In the data rows, 128 means zero.
Here are some points, each followed by its number:
[169 148 154  70 137 143 111 116 115  99 112 191 129 112 116 102 124 165 142 175 163  90 130 108 129 134 134  80 159 150 137 134 124 133 135 110 157 138 112 159 138 120  96  73 157 134 159 130 134  99  89 118 145  90 107 127  76 171  88 101 112 123 134 145 121 129 103 143 135  99 134 146 119 169 102 137 140 156 118 125  84  96] 0
[193 175 137  93 111 141 152 149  75  44  91 208  94  83 160 102  87 184 191 202 199 138 106 134 132 138 134  19 133 193 138 158 203  96 140  74 147 200 146 136 193  33 118  31 245 135 128  81 151 121 106 153 137 151 111  89  20 105 120 130 102 102 103 166  91  89  91 124 155 101 104 123 103 164 148  84 224 128 140 164 106  20] 1
[159 118  79  86 118 141 137 136  90  50  86 168 126  99 137 127 165 154 192 213 167 161 116 166  90 144 147  93 112 170 146 128  92 139 137 120 104 150 160 177 166  47 148   5 252 145 117 128 112 124 146 111 210 111  80  87 110 129 191 127 187 100 149 169 116 129 130 161 108 114 123  92 166 154  83  94 203 126 100 189 116  51] 2
[143  88 142 117 128  73 123 167  94 150 139 126 173 114  67 137 114 119  96  90  67 115  99  97 175  95 136 116 126  93  86 138  65 146 106 126 122  96 145 140 145 122 134 165 123 106 163 148 120 110 109 118 126 118 163 109 166 126  93 107  89 184 127  78 148 154 171 122 118 139 123 153 106 119 130  89 133 148 128 161 134 176] 3
[103 115 133 146 139 116 130  86 163 179 178  85  85 165 147 141  99 119  90  72  83  99 115  93 131  92 101 163 153 120 154 129 143 138 109 111 147 116  93  74 125 130 153 165  44 104 145 174 133 152 109 149 128 142 197 108 128 141  90 146 151 129  85 137 149 152 107 122 159 131 107 129 125  43 119 132  80 102 103  37 127 139] 4
[121 137 156  79 126 120 104  69 157  87 107 197 116 124 180  73 162 155 181 186 235 101 111 134 110 154 152  80 124 105 143 170 158 132 143  74 128 127 158 164 174  94 131  82 183 177 147 188 138  73  93  98 144 107 110 131  78 114 130 107 100 140 105 124  84 129  90 113 154   0 123 116 139 145  97 121 174  84 140 119 148  63] 5
[186 166  80 107 125 142 140 177  98  91  94 146 111  97 160 139 120 182 178 116 163 135 155 162 117 157 173  76  99 172 145 111 152  57 109 115 153 146 129 153 129  40 131  76 255 114 108 152 136 138 136 190 105 144 104 130 127 130 168 171 130 135 141 151  80  73 129 173 153 162 116 103  65 164 137 129 177 151 223 210  83  56] 6
[167 144 152 112 131 124 110 106 110  78 103 181 144 102 147 120 110 200 169 186 196  96  97 129 139 115 162  77 177 175 111 121 167 138 132 107 161 146 121 166 134 139 112  79 223 135 122 126 103 102 114 118 111 144  75 160  81  86 111  87 163 120 126 183  70 139  95 124 103 114 131  94 134 177  85 121 159 155 144 104 116  97] 7
[126 153  38 115 142 193  56 109 138  96  95 184 227 112 146  91 204 187 144 180 104 128 162 188  96 144 206  81 118  80 121 128 119 119 182  72 123 157 140 201 121 152  84  41 137 230 123 151 107  57  85 130 169 206  82 103 167  80 223 132 110  98 122 129 115  68 140 127 112  97  79  92 118 179  72 152 198 116 181 113 109 144] 8
[183  93 111 115 163 104 149 121  56  83 117 149 140  69 147 130  72 166  93 160  66  41  99  66 129 140 171 105 144 100 114 120  81 105 174 129 151 160 151 148 144 111 129 150 160 145 182 126 123 116 145 131 115  93 113  91 123 114 141 118 105 158 102 115 106 116 174 124 110 134 110  91 105 182  80 112 180 144 140 132 109 125] 9
[ 93  94 145 157 108  97 137 122 157 185 162  48 202 108  39 151 118  68  14  58   0 173 130 135 189 102  86 227 152  80 102 108  92 149 135 171 161  95 153 125 124 150 106 201  42 112 122 136  67 211 134 111 124 133 141 153 143 119 116 137 102 197 181  70 235 129 195  69 149 173 113 173 114  87 135 157  28 216 126 117 138 178] 10
[166 127 136 164 130 107 169 108 157 128 119  96 215 144  93 162  72 122  80 138 101 115 149 140 151 107 117 175 160 141 130  95 109 104 150 159 155 100 118 156 143 176 127 156 103  97 191 111  73 163 159  65 123 135  93 140 130 119  78 120  83 163 167 136 183 123 144 116 117 209 175 163 166 135  94 116  92 180 125  99 106 170] 11
[129 155 129 147 129 143 146 174  93 103  84 159 131  94 206 115  97 146 206 205 217 238 105 141 115 188 141  83 106 179 100 120 173 115 123 185  66 144 134 104 138  86 135  95 241 131  97  22 125  64 165 153 134 113  99  88  88 163 151 154 119  83 107 179  79 146 110 168 120 145 164 122 134 169 179 119 150 119  75 156 117  82] 12
[163 166  67 155 131 117 197 161 146 167 148  82 192 102  93 103 220  99 103 155  57 168 174 186 131  98 130 173 206  62 190 146 178  67 124 103 149 149 159  85 150  82 128 140 168 152  80 184 104 157 138 116  86 197 103 229 132  91  79 149 108 152 203 148 164 106 117 115 139  92  50 165  73 138  92 117 109 204 155 164 152  59] 13
[ 75 104 143 130 146  67 161 106 144 167 160  99 133 136 117 115  73 100  54  99  76 132  95 142 181 171 127 192  66  64 142 106  91 139 107 121 169  89 177  64 145 166 187 168  93 112 117 174 163 132  82 122 127 212 187 155 190 151 106  99  80 176 110  96 187  72 129 103 145 168  67 114 113  28 143 107  72 140 133 101 176 131] 14
[111 115 153 154 123 114 114 160 131 114 154 103 112 138 122 148 107 106 126  66 139  99 120 101 155 130 114 159  70 110 105 125 112 150 131 133 140 107 112  90 118 187 139 177  64  80 144 117 140 125  95 130 143 129 186  99 180 142 120 113 101 132 104  94 126 132 136 107 115 127 146 141 109  89 160 126 109 112 139 104 133 189] 15
[165 177 157  80 203 106 192 100 141  81  72 165  54 126 191 151 159 169 249 253 231  69  64 155  82 114 144  61 176 167 147 123 164 229 149 117 119  95  89 119 166 112 129   1 200 162 157  85 134 123 129 116 117  97  52  94  26 119  98  93 188  81 140 161 110 142  64 161 123 133 156  99 159 142 113 115 169  94 109  99 101  19] 16
[183 129 116  95 135 164 164 117 159  96  98 158 159  90 138 122 117 166 113 171  68 114  97 113 147 139 186 112 123 128 116  72 101 109 223 142 139 168 122 144 137  95 104 159 148 113 195 138 140 132 163 127 127 107  75  82 126 104 134 125  99 146 110  85 122  62 177 136  81 113 122 103 110 183  85 127 169 134 161 106 115 146] 17
[ 66 123  70 122 118 131 169 130 145 214 137  33 129 157 111 197 154  71 116  74  35 162 200 131 161 115  41 201  72 126 129 135  95 150 127 169 121 145 135  30 103 138 140 121  61 109 110 113 120 177 191 113 142 171 168 192 169 128  87 130 152 153 229 110 178 132 152 134 135 150 146 189  89  40 143 142  71 156 146 153 127 134] 18
[131  49 151 182  92 133 108 158  70 139 112  85 154 156 181 152 146 142  97  96 123 170 165 123 149 116 108 144 144 163 122 131 147 122 102 122 123 115 142 116 119 118 143 159 132 118 102 104 110 154 137 133 106 180 162 151 157  88  87 142 150 122 138 148 154 162 124 131  64 159 120 143 145 130 128 116  83 136 136 143 126 149] 19
[ 99 138 186  93 159 101  65 104 200 213 166 105 123 166  84 137 127  19  42  14  23 126 133  81 131 116 154 218 178  63  81  93 102 172 127 134 103  31 151  49 124 158  93 135   0 109 120 121 103 167 112 135 148  91 199 106 131 197 138  67 115 196  38  62 220 141 183  85 146 148 139 146 145 114 177 211  26 126 123  48 165 228] 20
[156 139  64 204 150 182 124 131 106  80  87 164  83  90 186 133 150 181 193 252 168 121 110 183  71 145 134  64  79 214 141 116 149 161 128 120  98 180 140 165 156  97 202  84 206 138  90  72 107  85 177 143 142 105  40  61  65 108 151 156 229  68  82 194   3 174 113 182 119 121 127  56 185 187 143  97 216  98 106 138 146  47] 21
[153 130 132  94 145 143  96  97 110 108 111 172 122 110 138 119 146 162 151 160 167 121  95 133 118 156 158  67 168 137 136 145 137 140 130 105 122 141 124 164 147 105 103 102 159 152 144 118 117 110 117 130 127  90 100  96 108 131 121 114 134 132 107 157 105 153 117 133 125 101 116 103 158 179 109 118 162 117 137 121 123 102] 22
[194 185 146 103 164 179 172 105 102  43 104 225 108 103 173 145 119 187 182 171 191  89 126 123 120 150 183  58 218 161 153 112 140  40 173 123 106 196 119 181 100  95  83  74 227 162 185  94 150  84 167 109 166  76  65 144  81 107 144 110 117  95 136 166  97 115 104 172  99 101 220 135 109 164  53 117 233 120 150 109  64  94] 23
[111 119 150 154  99 116  49  52 130 147 114  91 133 148 129 142 138 130  55 109 118 112  86  86 121 146 125 109 168  89  69  93  87 228  99 105 134  67 157 133 149 181 107 164  61  97 159 114 109 138  89 123 151 149 187  63 169  88 102  61 148 152  72 109  94 135  78  73 103 145 103  96 164 130 155 169  43 112 148  93 161 166] 24
[197 175 167 130 163 138 123 210  87  26  98 229 152  56 149  46  66 170 200 234 255 150  69 160 165 142 156  60 169 173 139 179 162   3 163 150  86 155  89 199 162   2 122  45 255 180 138 193 194   4 128  73 170   0  91 176  40 167 117 177  65 161 133 166 124 142 176 190 175  73 173 184 107 157  91 115 210 132 153 213 104  50] 25
[213 150 121  63 102  99  72 176  76  79 129 194 155 116  83 102  96 159 138 131 154 112 159 108 132 136 158 121 141 203  58 124 150  94 104 163 148 108  90 144 167  74 113  71 199  98 114 146 124 136  92 189 115 111 127 125  97 187 190 153 119 180 153 126 153  80 182 142  95 167 173 170  79 197 112 154  84 176 137 198  82  87] 26
[146 138 112 153 101  97 135 107  89 138 134  44  88 151 119 165 116 124 107 102 174 146 146 144  72 135 141 180 132 196 144  93 118 107  96 132 150 155 145 112 125 135 140 132 119 159  87 103 138 181 188 201  74 126 165 146 181 115 167 107 176 116 105 137   0  75 128  87 116 132 132 121 170 140 169 123  95 116 128 153 132 150] 27
[100 114 133 114 135 133 109 114 136 173 123 110 120 141 149 133 143  96 117  63 139 147 146 124 126 125 139 104  94  91 140  57 142 135 101  86 140 126 128  99 100 163 133 134  97 108 117 137 150 103 107 152  92 180 162 121 183 121 158 118 132 132 129 143  89 128 121 114 113 160  92  93 109  88 153 115 121  94 171 130 167 153] 28
[ 74 153 101 121 102 154 183 119 166 229 165  26  93 144 157 227 151  86  84  65   0 128 159  86 181  90  75 198 108  43 130 104  69 160 130 204 139 131 110  34  77 138 136 199  13  32 145 148 174 232 193 159 151 192 224 109 178 220  36  97 147 188 229  60 145 138 185 164  96 188 125 170  76  29 125 138 113 154 105 103 139 161] 29
[150 110 106 103  85 118 122 150 115 122 147 163 126 165 143  93 121 166 141 112 160  96 113 149 122 145 122 128  54 162 111 133 139  75 113  98 160 187 149 140 103 128 153 108 155  92  83 148 170 120  81 167 122 144 117 145 147 120 199 151 140 140 114 116 113  87 150 105  99 161 117  77  62 121 103 128 151 144 148 146 133 103] 30
[111 112  94 138  94 145 134 149 126 142 164  93 137 144 123 152 134 118 106  56  84 123 138 115 139  89  91 152 110 128 114 126 103 151 103 137 150 110 125 131 106 130 121 175  78  86 124 130 137 163 132 127 147 138 159 134 152 122 131 145 133 139 152  92 139 116 137 112 138 160 138 138 118 103 143 182 102 133 129 121 115 148] 31
[ 76 112 118 124 122 169 255  58 203 180 138  45 175 148 114 195 190  90  96 103  48 117 167  94 111 129  81 120  90  45 162 171  59 195 198 125 115 130 186 175 140 143  51 185  66 107 179  65 125 106 167 117 160 144 136 124 168  71  70  97 118 132 174  87 230 193 137 120 108 122 100 110 117  71  78 119 140 139 104 108 224 169] 32
[216 135 126  95 110 121 176 142 108 138  67 148 115 111 131 105 160 125 178 238 198 160  88 169 116 140 169  96 158 208  99 159 172  91 128 152 134 168 111 156 147  28 115  37 251 184  95 129 127 124 158 110  75 127  70 166  68 144 146 139 173 139 191 195  94 161  13 163 111 150 127 110 151 165  70 103 139 160 119 199  99  53] 33
[151 102 129  88 169 120  80  68  57  27  76 255 117  64 139 121 144 180 213 199 204 101  51 190 126 167 162  66 148 152 133 178 114 112 181  82 166 144 169 224 233 154  59  62 198 193 124 173 112 130  56  64 188  88  86 100 104 124 178 118 121 135  28 139  93  88 121 118 164  44 142  32 161 194  57 145 204 127 149 145 188  91] 34
Which three points above are nearest to each new point by angle? Their numbers follow each, nearest first.
[120 117 119 119 129 151 118 148 139 132 150 123 161 105 126 123 107 112 106  95  92 123 138 119 141 131 179 150 134  84 132  96 145 113 127 135 130 111 139 112 117 126 123 156 122 107 131 135 165 116 118 113  98 137 115 128 157 133 156 156  94 154 120 129 145 122 153 131 135 166 112 109  89  99 119 117 123 156 124 133 143 154] 14 10 28
[143 142  84  98 129 160 143 147 126 108 102  62 165 151 102 199 171 125  38  77  36 112 120  98 166 135  71 159  95 141  81  80  32 208 136 146 126 151 203 115 117 206 113 141  92  63 148  64 103 115  63 104 135 163 134 118 127  27 111 101 131 159 179 124 132 112 123  74 101 255 128  72 103  77  79 113 114 165 158 133 207 161] 32 10 31
[110 169 121 120 162  76 131 132 173 174 131 119 121 157 114  85 135  52 150 120 125 157 144 149 110 126 108 207 119 100 117 120 132 117 116 148 133  93 147  82 143 159 174  69 116 159 101 142 155 116 133 117 134 127 122 145 134 176 124 131 115 162 134  88 172 102 168 127 181  88 230 193 114 104 155 155  60 155 119 112 143 138] 20 18 10
[ 76 126 131 130 133 134  97  97 107  97 159 145 115 127 149 130 110 135 139  92 187 103 127 136 136 141 109 119 104 107 121 135 164 168 162 129 145  88 117 143 118 224 125 181  87 118 160 141  19  92  90  88 158 130 115  99 144 117 134 102  89 116 101 101 122  90 128 111 159 102 128 141 144  98 117 146 150 127 133  97 115 199] 15 24 34
[113 122 151 140 141 113  39 176  85  96 110 188 138 143 117  95 111 170 218 153 203 156  90 124  98 143 148  78 107 179 132 174 190 131 102 150  85 116 148 141 106 104 126 120 208 149 104 109 128 124 128 160 123 120 158 134 127 177 116 164  43 114  79 147  79 139 120 157 132  86 146 143 155 122 161  94 153 107 140 151 124 125] 12 25 1
[100 157 107 163  95 136 145 150 128 131 144  99 101 182 131 144 150 102 146  92 134 151 167 160 135 104  91 158  84 154 117 115 121 135 117 157 107 148 119 112  95 170 155 150  81 131  99 117 130 160 158 119 145 113 140 121 145 131 180  89 148  77 169 124 134 123 157 110 132 112 166 172 111  90 134 164 146 131 112 141 134 163] 18 31 29
[141 140  71 135 105 130 108 155 101  98  82  82 152 159 104 131 145  90  84 114  75 155 176 106 119 107 138 196 108 116  87 117 129 112 117 138  94 110 157 103 121 158 149 116 125 131  86  84 111 151 145 166 115 150 179 130 142 132 138 143  46 179 150  83 178  85 178  93 118 186 154 145 109 119 144 105  92 137 149 170 125 162] 10 18 31
[141 154 133 111 113 147 142 104 117 142 119 155 176 123 125 123 113 136 119 130 109 162 109 148 116 110 145 137 158 104 147 148 148 113 138 129 129 134 140 151 147  97  99 119 153 132 166 168 101 150 132 116 106 114 100 176 124 103 119 138 113 149 169 114 166 108 135 121 148 110 111 105 104 169 119 142 123 178 154 161 114 120] 13 17 25
[145 135 149  89  86 117  90 112 104  81 128 186 156 135 130 103 132 157  96 114 200 114 139 147 127 158 161  93 121 166  96 138 112 129 122  85 114 153 156 177 125 148 126 114 138 170 134 157 116  94 103  94 148 107  88 120 133 123 186 149  94 119 105 141 119  86 147  94 121 101 160 132 116 168 116 142 164 130 153 143 103 149] 34 8 5
[111 115 137  65 177 111 146 108 162 194 154  99 122 106 111  97 136 119  99 119  56 132 136 120 134 130 116 111 109  36 128 166 120 130 119  74 129 123 212 136 141 111 186 122 135  78  81 217 164 116  79 207 103 132 162 139 155 164 149 182 139   9 107 143 156 157 140 109 136 154  55  95  52 142 170 111 100  95 119 122 169  92] 14 28 4
[122 121 136 144 138 160 116 170 110 120 127 161 151 111 124 114 133 135 180 142 166 143 143 138 159 139 126  88 143 135 142 160 166 111 113 115 124 110 113 157 102 103 118 121 168 141 100 141 122  92 108 140 138 136 124 144  92 148 122 168 118 111 126 138 125 134 139 174 135 101 129 159 129 124 126 130 135 135 137 135 125 102] 25 1 12
[124 111 159 147 177 111 183 132 184 200 153  68 103 131  97 136 107 110 120 137  60 165 169 133 145  57  78 180 201  93 184 147 188 119 120 158 145 103  69  84  82 114 151 117 111 112 136 146 154 201 157  72 116 174 128 179 110 151  44 112 132 147 186 138 184 152 115 153 175 141 102 164 154  93 140 159  55 132 107 112  91 107] 18 29 4
[164  92  94 112 158 148  78 141  88  47 104 187 142  85 144 130 131 148 204 233 190  91 116 194 128 139 120  64 119 179 164 160 140  66 193 136 113 167 113 229 146 151 151 140 239 159 118 135 145  67 144 102 167 113  35 138  98 124 150 157 111 104  92 170 101 130 118 151 132  93 118  69 192 193  60  80 222 139 104 114 115  84] 34 21 2
[138 140 100 141 141 133 131 131 137 131 127 157  93 117 122 104 151 117 174 173 148 159 147 163  79 133 133 115 138 112 172 128 163 129 129 109  96 144 108 145 129 100 150 105 148 170 101 132 131 102 140 122 125 121  96 137  84 161 139 155 120  85 118 150  99 147 111 167 163  91 115 131 152 142 130 118 157  32 124 135 121 100] 21 5 16
[ 73 126 126 127 148 102 202  99 155 158 122  57  93 139 170 175  79 109 123 124  55 121 127 103 173 102  91 162 144 170 137 129  66 144 158 169  84 139 107  43  92 193 137 147  78  86 162 116 145 164 172 125 147 156 171 131 143 140  51 107 174 166 180 126 123 126 136 139  96 196 153 147 100  80 117 101  91 158  79 142 123 132] 29 18 4
[ 88 125 182 107 138 140 179 142 142 131 124 103 159 112 124 140  95 125 110 125  97 113 117  98 185 158 126 151  71  70 101 140  95 112 146 160  98  73 135  91 112 134 114 170 118  92 153 158 153  62 123 123 128 160 154 129 189 126 121 112  58 140 121 113 144 109 162 134 125 118 153 124 106  22 155  91 173 123  89 134 190 139] 14 15 3
[100 136 135 136 142  92 110 123 165 178 145 108 104 143 101 100 135  77  78  91  76 129 122 105 131 116 126 186 146  78  92 126  96 186 129 152 107  73 148  81 161 136 134 144  42 127 142 137  99 157 119 146 129 109 166  95 156 170 117 127  95 177 101  81 186 139 149 112 132 117 115 157 133 123 184 179  42 134 120 117 133 172] 20 10 24
[136 133 132 106 139 108  74 116 109  59 100 138 135  98 139 125 157 117 129 157 160 123  89 138  96 142 163 145 117 135 105  85 143 157 133 125 101 149 160 101 145 170 161  92 143 146 121  83 112 126 113 132 108 121 141  74 122 137 173 109 154 110  77 139  76 143 107 118  97 142 129  75 152 156 149 117 133 139 128 115 162 144] 21 34 22
[158 131 122 148 140 138 129 147  93  87 108 159 134  80 153  84 138 174 164 194 176 132 108 138 124 154 174  79 104 136 139 147 159 111 139 107 113 166 143 145 124 120 137 128 195 162 109  85 105  94 103 121 133 164  77 124 111 144 177 167 130 108  90 158  76 133 100 142 104 112 114  83 156 161 135  62 187 110 133 144 151 104] 21 1 12
[114  99 161 149 162  86 115  77 167 176 133  58 175 141  83 139 121  59  38  98  43 128 161  80 148 126 164 181 174  35 134 117 116 163 157 129 123  89 138 148 140 162  91 203  36 125 150 162 119 153 122 121 148 137 156 132 163 132 101 101 117 158 109 107 151 156 126 109 124 110  82 138 178  91 151 120  93  82 183  84 165 204] 20 10 24
[130 135 137 129 122  89  99 146 136 124 163  70 165 146  80 111 121  86  74  87  83 154 169 116 113 127 136 183  90 111  94  84 124 120  72 167 114 118 138  93  89 158 167 126  90  92  79 129 135 173 133 130  90 158 109 139 173 157 153 140 145 163 135 107 159  90 171 104 102 175 152 160  81  69 166 124  86 187 138 125 107 139] 10 18 31
[158 119 121 115 149 165 106  78 140  96  98 168 124 109 152 121 165 161 127 172 134 116  95 149 112 148 159  40 161 133 157 134 154 149 133  74 139 144 160 180 138 109 106  97 170 144 139 135 119 122 121 138  98 148 118 105 106  85 144 117 161  96 115 158  67 125  92 125 114 111  94  54 144 173 108 114 169 108 128 117 159  73] 22 7 34
[149 119 110 130  98 155 132 111 151 143 163 125  77 192 135 131 167 152 145  90 104 123 158 135 123 133 118 126 123 158 123 129 109 116 121 110 141 155  94 122  98 126 144 120  70 127 100 136 160 148 127 164 142 119 141 133 147 135 143 111 148 113 148 123 127 124 108 112 132  96 146 133 119 121 108 159 143 109 145 104  74 125] 31 4 30
[114 137 129 106 146 124 127 100 147 144 108 127 110 121 141 166 134 130 125 123  93 122  97 129 128 132 137 115  95 102 144 130  95 118 142 112 119 128 151  88 130  89 102 126 117 112 156 154 139 139 151 129 130 107 150  94 125 150 121 136 124 138 121 108  92 132 121 137 120 135 127 105 139 157 132 107 150 101 119 129 148  87] 17 29 9
[ 97 154 144  52 121 139 184  86 193 174 151  66  66 204 140 173 142  51 108  46  36 101 199  54 168 123 116 147  49 160 140 126  67  77 137 156 117 154 134   0  97 172 112 138  34  71 179  93 183 149 155 129 151 136 199 120 194 142  54  88 104 169 138  79 173  70 138  78 103  91 154 155  48   5 112 131 115  88 108 135 139 212] 29 18 15
[153 132 120 131 112 100 131 153 105 106  72 140  90 113 142  90 143 181 145 174 176 158  96 156 115 156 140 116 127 162 103 116 176 115 126 125  94 146 161 126 136 105 167  94 185 148 111 115 124 109 145 125 135 128  87 108  94  76 163 141 161  96 109 184  87 145 105 138 135 118 133  91 153 150 150 101 135 123 139 169 133 102] 21 12 2
[114 141 116 114 126 130 138 129 140 124 124 138  76 149 158 131 133 160 170 138 145  91 128 131 125 131 118 112 104 162 133 123 141 139 116 107 138 143 118 112 109 146 133  80 125 112 117 134 156 127 116 121 126 164 139 133 122 125 115 104 118 102 133 136 103 120 118 142 131 137 134 105 110 100 129 125 150 119 121 125 124  90] 16 1 30
[116 138 161  95 140 142 133  90 126 109 120 188 120 118 157  88 144 142 162 152 242 112 105 139 134 149 144  83 139 131 168 161 169 127 147  74 140 104 156 151 153  97 117  79 175 154 134 143 120  89  74 109 143 130 123 131 110 118 122 112 104 108 104 145 112 126  97 139 146  76 111 108 148 119 109 104 147  95 134 130 163  84] 5 34 22
[159 111 126  49 163 103  99  78 144 161 154 165 143 102 102  76 109 136  54 127  80 133  87 134 139 100 160 126 207  66 174  92 108 123 127 114 239 104  95 186 198 103 124 124 121 123 144 205 139 211  99 132 122  97  94 178  75 142 135 117 110 220 172  77 187  50 159 125 158 160  95  97 121 207  73 197  56 135 130  89  78  90] 10 26 17
[153 135 170  87  98 134  90 115 103  97 120 210  98 145 111 106 148 171 151 152 212 126 135 139 118 167 138 101 130 160  80 136 124 121 123 105  94 154 154 168 155 145 118  72 146 182 129 144 121  81  76 102 141 117 121  76 103 108 174 125 101 112  88 127 131 109 146 110 134  69 165 115 121 176  97 154 168 111 148 152 140 146] 34 5 22
[115 135 141 172 163 175 102 115 135 136  76 128 156 153 137 161 167 126 158 155 118 131 127 135 107 138 123 101 139 149  71 147 161 160 131 168  91 128 139 206 141 138 109 131 143 115 118 107  66  89 125 137 168 115  87 107 117  95 148 131 159  79  93 157 116 170 122 133 137 140 129 134 147 154 128 135 155 135 117 126 135 150] 21 22 12
[111  82 138 199 126 158 138  97 160 203 177  68 159 144  92 159 112 115  32  49  46 122 158 126 149  82 129 158 170  51 138 137 115 136 108 145 180  98 111 148  73 188 117 239  38  97 137 155 107 166 135 129 115 165 145 153 181  88 122 136  96 122 137  94 174 150 136 106 131 174  53 148 128 136 127 150  95 139 126  65 142 214] 10 31 4
[149 160  88 198 126 115 130 114 154 164 113  97  84 182 139 132 203 135 155 141 146 154 124 163  63 132 124 171  54 124  91  68  81 166 180 147 107 190 150 137 143 168 135 132 118 169 136 124 125 119 122  93 148 193  95 100 137 120 132  98 183   6 135 106 125 123 132 146 153  75 145 104 152 148 110 151 147 116  97 150 161 148] 21 8 32
[103  97 127 121 102 114 129 116 108 105 159 109 163 147 124 133 123 160 106  68 125 113 148 136 175 130 113 148 108 127 123 112  82 130 114  88 162 131 144 114 114 201 149 176 122  72 111 149 132 128 113  77 133 178 153 149 152  95 124 122 121 142 130  96 140  98 121 126  89 156 112 109  88 115 150 145 114 151 168 120 159 132] 14 31 15
[161 143 112  78 131 136 141 111 112  56  80 172 125  86 160 126 105 172 148 185 166 110  77 158 130 146 175 100 106 173 124 108 120 123 147 116 164 223 115 154 164 106 153  71 205 119 148 106 166 125 109 108 114 120 101 121  89  99 146 101 139 147 145 130  76  51 117 138 107 141 143  84 110 153  80  94 167 159 129 150 120  83] 1 7 2
[139 138 120 125 119 127 139  88 159 150 159 152 115 142 136  91 138 157 121 124 122 115 149 171 110  97 119 108 145 129 176 139 142 107 137 102 171 122  95 144 118 112 161 137 124 131 110 211 136 138 112 138  99 133 129 152 118 101 118 135 143 114 129 142 129 111 120 146 157 134 103 145 138 149 100 137 148 125 110 108 128  88] 13 5 4
[144 110 123 123 105  83  85 145 117 169 164 140 137 150 122  79 123 114 119 111 143 139 145 162  86 137 164 194 157 146 116  99 185 132 118 116 122 110 102 126 159 133 178 134 100 171  89 139 123 128  95 137 141 149 130 128 151 178 136 161  99 153 122 105 150 103 141 107 165 108 106 176 134 140 144 147  89 123 147 126 108 118] 20 26 14
[187 153 141 146 137 112  83  98 105  44  92 131  84  51 122 150 109 127 130 227 185 128  80 159  93 151 177 120 125 123  95  79 130 133 136 135  91 153 176 106 154 160 141 103 162 154 140  50 104 115 121 128 104 100 110  76 126 124 154 101 175  84  74 144  65 118 111  94 128 114 136  71 179 173 148  87 164  91 136 152 133 102] 21 22 12
[139 121 165 113 109 132 135 143  96 110 132  78 193 125 119 146  96 118  79  83 167 153 181  82 167 117 120 124 146 147  81 135 131 166  74 135 116 107 155 123 110 124  93 149 118  81 127 136 134 130 139 124 131 132 176 162 147  91 111 124 145 131 181 165 132 151 106 105  99 176 149 145 140  71 146  85  63 156 164 141 120 135] 19 31 10
[110  94 176 134 142  97 130 119 119 171 161 137 157 136 113 140 122 111  79 105  89 129 144  72 165 115 143 146 173 140 135 132  99 122 113 144 176  84  93 102  98 146 106 183  85  85 156 130 130 136 123 148 105 139 159 171 173 146  90 106  79 157 135 112 170 133 125 125 124 154 132 147 121  96 139 125  72 141  85 100 109 156] 10 20 4
[149 101  87 144 128 187 159 127 103  64 110 184 151  78 163 121 119 166 170 210 149 111 170 175 135 121 147  96 131 170 161 157 167  64 147 130 132 160 118 181 134 129 145 135 164 143 117 145 126  69 122  81 107 133  53 154 139 104 149 164 115  98 100 139  54  84 111 165 132 109 105 103 110 178  50  96 230 161 125  96 129 112] 23 7 21
[151 124 115 145 124 151  93 148  94  70  73 159 102  86 144 145 139 165 166 161 191 113  85 136 105 131 120  81 119 195 111 121 121 133 109 135  98 143 135 151 143 111 120 133 190 138 144  77  87 127 139 152 135  94 101  92  97 129 144 129 180  91  94 156  94 150 121 139  99 122 161 118 151 181 138 129 175 103 128 137  97 118] 21 22 12
[ 99 113 140 110 116 135 169  79 168 127 158 113 112 215 141 166 157 108 123  92 101  92 200  97 102  86 163 162 108  90 168 129  64 199 191 106 136 149 103 115 112 178 118 149  45 167 176 161 140 117 142  98 167 123 137  95 179 106 140 105 110 112 122 121 143 121 112  94 104  69 122 144 131  86  85 149 174  88 123  74 140 169] 32 4 15
[131 127 105 137 124 115 132 133 105  85  91 183  91  87 198 124 128 185 213 205 222  98  67 145 116 129 117  52 103 177 113 141 115 135 117 121 106 140  66 137 158  94 126 109 193 178  85  83 125 108 113 104 182  76  80  63  56 139 143 122 178  79  94 129  52 158  98 164 118 112 157 158 178 162 120 126 187  67  95 116 118  74] 21 16 12
[157 134 118 131 118 124 100 115 112 110 115 132 123 133 140 126 151 138 159 158 167 143 136 176  95 142 147 131 110 137 126 128 158 115 121 117 113 149 132 120 137 143 144  80 146 144  95  91 119 103 124 128 113 151 115 113 123 132 153 133 169 107 115 152  90 116 116 128 128 142 136  91 144 154 135 108 142 123 151 145 136 102] 21 2 12
[ 94 115  96 138 136 150 116 160 123 122 125 102 120 107 125 136 126 114 140 112 102 129 104 117 125 103 106 109  63  91  94 132  92 151 110 119 120 116 160 134 154 135 145 142 137  99 126 130 125 118  95 145  87 127 145 109 117 142 142 163 138 144  94 104 125 118 171 136 118 148 106  88  81 127 160 101 132 134 123 157 164 153] 3 15 28
[175 181 105  69 181 127 155 104 143  78 146 194  94 101 170 104 137 131 176 216 125  95 113 139  99 149 172  77 149 120 173 105 125  80 179 119 100 168 120 138 150  56  96  57 200 176 164 170 143 104 140 215 131  71  74 104  79 148 163 127 120 162  97 147  84 151 149 162  92 104 147 114 123 149  80 139 213 109 142 130 197  26] 23 22 25
[ 78 154 115  77 111 153 139  97 135 108 108 170  57 176 197  96 145 144 186 159 198  89 121 128  81  91 131  76  85 171 143 133 141 148 117  85 143 174 110  48  99 212 177  23 114  55 136 133 177 117  88 141 150 159 169 113  80 182 103 103 171  61 163 146  45 133  60 166 159 133 148 109  56  74 164  78 156  91 106 128 110   0] 16 1 21
[123 131  69 172 150 115  98 125 104  73 119 183 104 125 130 122 144 157 195 173 243 124 116 193  72 143 124  85 146 171 119 135 143 145 148 106 106 123  97 205 164 167 145  95 187 200  57  78  95 105 104 108 188 124  76 106  34 105 171 144 187  51  67 166 103 149 146 142 173  83 122 145 192 127 120 147 196 118 125  80  83  94] 21 34 16
